In the data rows, the value 128 means zero.
Every row has a hidden score. How much higher is the second row's score than the first row's in each pair? 15 means about the same, 30 much higher and 0 much lower. The score is a weighted sum of the row's numbers plus the product of two more (or one squared), each taken from its middle value.
[112 158  97 150 124 131  89 133 124 124]
[101  85  72 169 100  88 100 128  47 136] 21
[163 173 115  93 175 128 146 149 213 167]
[101  92 158 140  73 105 150 101  78  89] 14
[130 148 152 104 145 162 156 103 193 125]
[ 97 166 145 131  95 126 118 116 133 123] 12
[141 156 195  88 117 136 178 101 197 142]
[126  98  93 134 133  79  67 160  77 149] 22
[104 162 153 110  78 148 144 131 133 101]
[113 179 184  69 130 114 158 122 153  96] 12
[148 115  79 149 143 159  94 131 159 129]
[101 186 153  87 122 131 164  94 146 124] 11
[103 154 145 131 105 167 107 118 132  93]
[142 135 174 117 140 136 169 111 156 131] 13
[143 196 219  40 176 111 197 126 255 136]
[140  77  38 196 120 187  90 160 104 147] 25
[113 126 158 114 119  90 150 110  72 130]
[140 113  79 164 125 167  75 164 134 109] 19
[175 119 105 144 139 150 117 133 149  97]
[155 100 140 145 128 146 160 119 133  92] 15
[130 177 133  58 163  27 130 129 117 146]
[ 99 133 144 127  86 109 157 135  81 100] 20
[165  91 122 113 171  97  81 139 103 171]
[105 204 163  96 103 125 178 123 162 130] 7
[164  77 111 136 151 110  90 152 116 164]
[100  62  35 225  92 138  47 129  13 174] 13
[ 99 183 170  72 140 134 198 144 183 134]
[ 93 175 169 130  80 163 157 107 136  98] 8
[147 104  68 182 141 176  96  99 143 115]
[112 144 124 128  94 156 157  71 147 118] 14
[158 142 104 132 148 142 104 165 171 143]
[155  99  90 172 132 169  81 156 140 135] 18
[ 93 178 116 133 120 137  83 177 113 137]
[166 103 170 116 116 144 139 104 111 128] 16
[126  83  73 170  82  83  81 125  62 174]
[145 119 144 167 120 197 117  84 156  76] 16
[153 133 182  80 130 112 188  67 141 130]
[151 130  88 174 151 185 118 134 173 112] 19
[159  80 126 155 127 169 146 128 103 118]
[150  94 120 104 166  65 123 156 141 143] 14
[153 151 195  78 155 146 190  80 192 157]
[120  26  42 238  99 146  41 138   0 124] 25
[125  89 112 176 109 197 127 100 127 128]
[101 177 181  89 109 139 194 105 162 107] 13
[ 79 142 129 146  95 172 168 126 126 135]
[169  92  79 203 117 191  41 135 125 137] 25
[ 93 186 157  99  86 144 141 112 157 136]
[135 116 199  76 164 115 199 131 145 143] 20
[186  62  91 174 151 112 111 105  77 149]
[ 94  76  64 183  99  95  83 146  48 176] 16
[157 152  96 117 201 163 126 153 168 139]
[ 92 158  99 124 107 133  79 144 124 119] 9
[102 139  71 198 106 170 114 160 115  82]
[147 128 136 146 131 184 125 112 151  97] 11
[145 103 183 101 132 136 196 104 153 129]
[131 146 162  92 159 148 192 149 186 121] 18
[122  91  96 150 123  83  95 133  59 154]
[145  52  84 164 136  99  93 134  75 178] 17
[115  56  43 197  97 105  69 126  38 152]
[146  62  69 170 157 101  51 140  81 151] 21
[117 157 192  79 123  82 198 133 137  86]
[147 202 189  56 159 143 185 100 214 132] 3
[161 104 193  78 140 128 190 105 149 108]
[ 75 142 121 101 118  27 125 153 100 185] 20
[155 136 149 116 115 171 119 132 195 118]
[ 94 125  68 198  87 158  82 153 102 113] 17
[ 94 176 157  97  87 136 175 122 141  90]
[ 74 190 168  99 125 143 151 118 156 127] 5
[ 99 212 207  60 101 121 173 136 186 145]
[107 151  80 162 129 148 106 155 105 125] 21
[ 84 105 100 112 163  26  78  97  72 179]
[127 194 127  69 127 104 117 152 178 172] 15
[153  54 143 145 100 166 125  76  90 116]
[159  92 174  95 131 129 181 118 126  92] 12
[170  63  81 157 176 103  73 131  80 140]
[163  76 110 171 145 120  80 120 106 179] 14
[148  90 171 137 114 139 169  99  92 110]
[ 85 127 144  74 135  12 105 160 111 191] 14
[112 107  85 141 115  64  77 129  60 153]
[163 112 174  86 154 121 145 145 159 139] 18
[112 109  98 131 139  78  89 171  72 136]
[140 146 167 113 117 167 174  75 194 111] 8
[151 158 170  99 153 158 163  99 202 112]
[164 153 104 121 168 138 104 161 181 124] 18
[150 138 144 117 136 161 149  91 175 125]
[101 119 104 108 127  64 105 130  95 146] 18
[108 104 113 114 138  58  87 146  77 156]
[103 122 123 109 143  57 128 110  77 158] 13
[ 87 156  84 114 125 139  97 160 122 127]
[114 125 150 135  97 111 131 118  77 114] 11
[108 130 128 104 139  26 107 108 113 153]
[138 129 160 113 135 190 124 112 175 118] 28
[119 162 141 144 126 153 173  83 132 110]
[ 94 115  64 194 134 158  86 152 113 125] 19
[110 190 235  28 132  44 201 107 140 125]
[102 195 168  90 111 133 145 118 185 127] 13
[ 92 118 150 159 110 141 140  68  66  93]
[123 221 116  74 137 117 111 174 163 109] 20
[179 180 172  30 185 114 143 198 229 111]
[147 179 192  94 153 144 186 108 206 138] 8
[102 203 191  69 132 122 187  94 168  83]
[158 158 163  86 119 151 166 132 213  87] 20
[114 119 158 113  95 126 131 116  89 135]
[ 98 181 150  53 136  46 156 140 144 164] 21
[159  80 115  95 142  91 116 133 131 175]
[165 101  91 154 143 159 100 142 131 131] 16
[101  72  58 189 103 109  61 168  35 143]
[110 121 107 135 122  65 103 130  81 161] 11
[111 167 132 128 152 119  94 148 153 132]
[154 146 166 101 135 166 164 147 176 111] 16
[104 160 138  48 153   0 132 151 116 183]
[ 99 137 178 114  75 110 167 138  77 118] 14
[132 111  62 206 134 173  62 160 147 135]
[157  52  94 148 159  92  95 116  99 175] 16
[131 110  65 205 112 167  65 131 143 125]
[ 99 159 174  88 128  86 178  80 111  90] 14
[106 122 165 113  99  99 154 150  92 121]
[122 188 128  87 154  88 137 174 180 129] 18
[148 132  80 172 121 152  55 148 130 128]
[125 102 104 133 110  83 101 134  76 136] 15
